A: 3 groups of rows, each row roughly a mix of its group's hidden directions; some rows fit no group:
A (124 x 11):
[[ 37   7   6 -58 -21  -6 -40 -29 -24  20 -20]
 [-16 -42 -10 -22   3  27   8 -28 -37 -57  17]
 [ -8  31   7  -6  31  18 -45 -49  25  41  -8]
 [-11  26  34  -9   8 -16 -38 -67 -16  18  14]
 [-21  28  29  45  46 -19 -35 -33   3  12   3]
 [ 41 -30 -40  49 -19  45   7  -2   1   4  -3]
 [ -1  10 -10  29  29 -28  70   7  18  35   2]
 [ 65 -11  24 -33  -3  17 -26   8 -30  26 -24]
 [ -3 -44 -38 -29  -6  11  -4  -4 -38 -56  11]
 [-57 -14 -24  40  15  23  20  19  36 -17  22]
 [-27  16  19  45  31  54  24 -19  -3 -29   0]
 [ -6  21  25   2   3  15 -65 -50   1  31  -3]
 [-18  38  16  -3 -23 -19 -16  32  23  60 -27]
 [ 12 -37  -7 -13  -3  -3  69  47   8 -19   1]
 [-13   4  38  46  30  47  -8 -10  -9 -46  -4]
 [  9  -8  15  12  39  11  -6 -17 -25 -66  42]
 [-10 -10  21  32  42  40   4 -27  -1 -58  -7]
 [  5  21  10  18  27 -39 -21  54  33  39   6]
 [ 44 -18 -26  59 -21  41  -5  10  -1  10 -18]
 [ 14  -7  -4  13  20  18  65  49  29 -18  13]
 [-20  -8  42  36  44  44   9  -6   8 -35  19]
 [-20  -8  40  35  43  46   1 -14  12 -39  -8]
 [ 28  -6  22 -61  -7 -10 -18 -39  -2   6 -45]
 [ 18  -5  -1  14  58   9  55  15  26  30 -16]
 [  9 -20 -31   9  28  -8  53  56   4 -25 -13]
 [-16  15  27  41  24  55  10 -19 -11 -45  -1]
 [ 40  13  39 -33 -10  11   1 -43 -20  29 -38]
 [-12 -45  13  -4  12  39  -4 -32 -10 -61 -18]
 [-42  34  32 -39  15 -34  24 -37  13 -12   4]
 [  0  44  37  32  19  -3   2   2  48  39 -23]
 [-20 -24  34  15  50  33  14 -22  33 -37   3]
 [-12 -19  37  39  32  42   2 -25 -19 -42  13]
 [ -5  -6  17  29  22  56  25 -30  -9 -49  16]
 [ 12  26  13  61  47 -12  41  12  -5  -4  14]
 [ -1 -18 -38  -3  -6  -5  54  59  16 -24  -5]
 [-18  45  -2   4 -16   3  19  20  44  56 -25]
 [ 52  17  22 -44 -10 -35 -29  -6 -33  11 -17]
 [-35  -1 -29  14  21  46  18   2  25  -3  58]
 [ 45  13  46 -32  -6 -25  -2 -21 -26  13 -43]
 [-54  10  27 -60  19 -20  14 -25   6  -4  13]
 [-19  14  22  42  32  53   7  -3  -7 -47  10]
 [ -3  20  36  10  23 -33  -5  23  45  55   9]
 [-67   9 -26  19  12   5  15   6  27 -17  45]
 [-25  14  -5   5 -46  -5 -68  -6 -17 -31  11]
 [-45  30  -6  49  15 -39 -43 -12   2  -1   2]
 [ 41 -24 -39  48 -16  42   2  14 -15  11  21]
 [  4  47  -9  -4 -29 -28  -6  40   7  59   8]
 [-28  -2 -41  52  -3  20  -7  13  50  25 -11]
 [ 15   7 -40 -58 -15 -56 -14   5  -7  -9  12]
 [-57  15 -17  35   9 -20   8  35   9 -16  45]
 [-56  36  -5 -33 -14 -44 -14 -27  -6  -4  23]
 [-34 -16  10 -25 -30 -17 -69 -17 -12 -24  -3]
 [-29 -14  36  42  31  47 -10  -4   1 -31 -27]
 [  2  15 -11 -48 -29 -50 -10  16  19  48  -6]
 [ 22  37 -16   6  37  28  55   2  32  24  14]
 [  9  34  35   3  14  29 -37 -53  12  33  12]
 [ 19 -18  28  35  42  25  33  28  35  27 -11]
 [ -9 -43  37  41  40  40   2 -10   4 -28   1]
 [ -6  43  23   7  -5 -22   3  23  32  67   5]
 [ 57  28  39 -35   5 -24  -9 -21 -11   0 -34]
 [ 74  -1 -14  46  11  12   1  29   4 -14   3]
 [-53  47  48 -14  30 -16   9   5  12   3  11]
 [ 15  15 -10   6 -24  38  -4  34  -1  19 -71]
 [ -3  54  15  31 -20  -7  -5  29   2  61  -3]
 [ -4  41   1  16 -14 -24   1  32  18  70 -11]
 [-40  13 -30  40  12  11  32   3  22 -19  52]
 [-26  48 -29  14 -21   5  26  13  13  53 -29]
 [  1  31 -44 -51 -29 -48   2  -5  -7  19  -7]
 [ 22  -9 -30 -53 -25 -59 -13   0   7  21  -5]
 [ 51  50  35 -24   1   1 -10 -37  -9  18 -18]
 [ 46  22  22 -51  -7  12 -33 -28 -17  27 -18]
 [ 12 -28 -34  -2  16  -2  46  59   1 -28 -19]
 [ 47  -7  22 -49 -12 -32 -15 -22 -23   2 -39]
 [ 16  39   2  41  34  -3  58  11   0 -12  31]
 [-24  52   9  18  45 -24   4  21  44  22  -1]
 [ 37  32  19  27   1  47  41  15  13  -6  37]
 [-36  49  27 -16   6 -57  10 -26  10 -19  -5]
 [-22 -40 -33 -28 -11 -44 -24   6 -27 -10 -41]
 [ 16  -7 -18 -40 -18 -69 -25   4  -8  33  -1]
 [-25  65  21   6  14 -21  -9  35  26  33  10]
 [-15  30  36  49  10  53  20 -28  -9 -13  -2]
 [  6 -21 -32   2 -37  -3  45  57  -2 -30   3]
 [  0 -30 -23   6   6 -11  55  60  10 -27  -5]
 [ 51 -25   7 -22 -29   4 -29  -5 -33  25 -44]
 [ 37 -33  -9 -18 -19  14   9 -27 -36 -43  41]
 [ -2 -31   7  20   3 -20  42  52 -11 -52   8]
 [ 24  13 -31 -46 -38 -51  -7   7  -9  30  11]
 [  9 -20  -6 -11 -56  -3 -47   3 -50 -20 -11]
 [-43  -2  29 -60  28  -4 -18  31  -7  12  24]
 [-56  32  24 -29  22 -42  16  -7  11 -18  22]
 [-21  21  -4  22  29 -16 -45 -39   7  49 -26]
 [  3 -37  -3  -6  -2  37   2 -25 -40 -63  15]
 [ -7 -17 -19   7 -37  -3  29  59   2 -50  14]
 [ 59 -15 -30  33   1  35 -19  36  -9   5  20]
 [-10  -7  -2  50  36  48  30 -15 -15 -34  18]
 [-67 -13 -51  16 -18   5  -3  -9  19 -12  27]
 [-65  15  10 -31   4 -49  12 -23  14 -21   0]
 [ 41  -4  36 -53  -2 -21 -18 -13 -20  12 -43]
 [-68 -14  -7  26  21   1  29  22  31 -24  17]
 [ -9 -35   1 -46 -23  -4 -41   9 -22 -53  -8]
 [ 17  13 -41 -54 -32 -50   2  -2  -2  23   3]
 [-52  30  24 -36  -3 -37  18 -45   1  -3   0]
 [-16 -17 -17 -11  50 -18 -56  -8 -15 -14 -41]
 [ 49 -11  34 -34 -10   2 -25   3 -33  28 -41]
 [ 15 -31  -9 -13 -36 -18  56  35 -27 -30   8]
 [-27  -5  32  49   8  67  14  11  -3  -4   2]
 [ 42 -29  11   5  12  -2 -35  -3 -29 -61  22]
 [ 18  14  -2   4   5  41  57  34  40 -10  27]
 [-40  10 -15 -17 -28 -15 -72 -20  -5 -19  -2]
 [-59  19  29 -40  23 -42   8   7   4 -11  17]
 [ 26 -30 -23 -30  28   2  63  32   1  -8 -18]
 [-57   8  25 -50  21 -43   6  -2   6 -14  11]
 [ 38  10  24 -36 -14  25 -43 -10 -19  38 -33]
 [ -9 -26 -24 -74 -19  -8 -28 -24 -10  -2 -22]
 [ 15 -71   5 -13  14   9  -1 -30 -14 -44  19]
 [ 28 -22 -42 -43 -34 -49 -11   0 -18  15   0]
 [-10  63 -16  37   1   4 -28 -35   8  35  12]
 [ -4 -21  -9  12  -7  41  -9   2 -54 -59  15]
 [-26 -18 -48 -17  -3 -23 -50   0  -4  16 -47]
 [-42   4  36 -64  16 -40  -6  -2  -4  -2  -5]
 [ 17 -23  14  19  37 -34  67   8 -19  12  -9]
 [ 30  18   1  48  12  26  53  21  18  34   6]
 [-33 -22 -32 -50   7 -11 -49   2   9 -28 -26]
 [-37  39  34 -52  19 -38   2 -19   3  -5  14]]

which group is each row in? (one row of each group first):
[-26  14 -36  -3 -37 -23 -62 -19 -23   8 -17]	(17)
[ 10 -52  -2 -34 -12  22 -10 -11 -24 -57  22]	(18)
[-63  -8  14 -46  11 -42  -6  19  -9  -9  18]	(84)

[  8 -20 -16  -1 -37  12  32  58  -2 -48  12]	(17)
[-29 -27 -17 -25  18 -50 -35 -23 -21   9 -39]	(17)
[-39  10 -17  60   0  12  46 -14  16 -10  28]	(84)
[ 54  27  -6  40 -25  24  -9   0 -36  32  14]	(84)
[26 38  7 56 29 29 32 10 16 22 16]	(17)
[-73   9 -27  44 -20  10   5  -6  18   1  11]	(84)
[-24  35  -6  21 -11 -17   5   9  11  67 -41]	(18)
[  6 -46  16  -8  14  32   8 -43 -10 -57  11]	(18)
[ 28   5 -20 -31 -33 -54 -25  29  -2  38   7]	(18)
[  7  25  18  68  -7 -16  45  14 -11   2  29]	(17)
[-35 -20   1 -11  17  -3 -67  13  10 -45 -15]	(17)
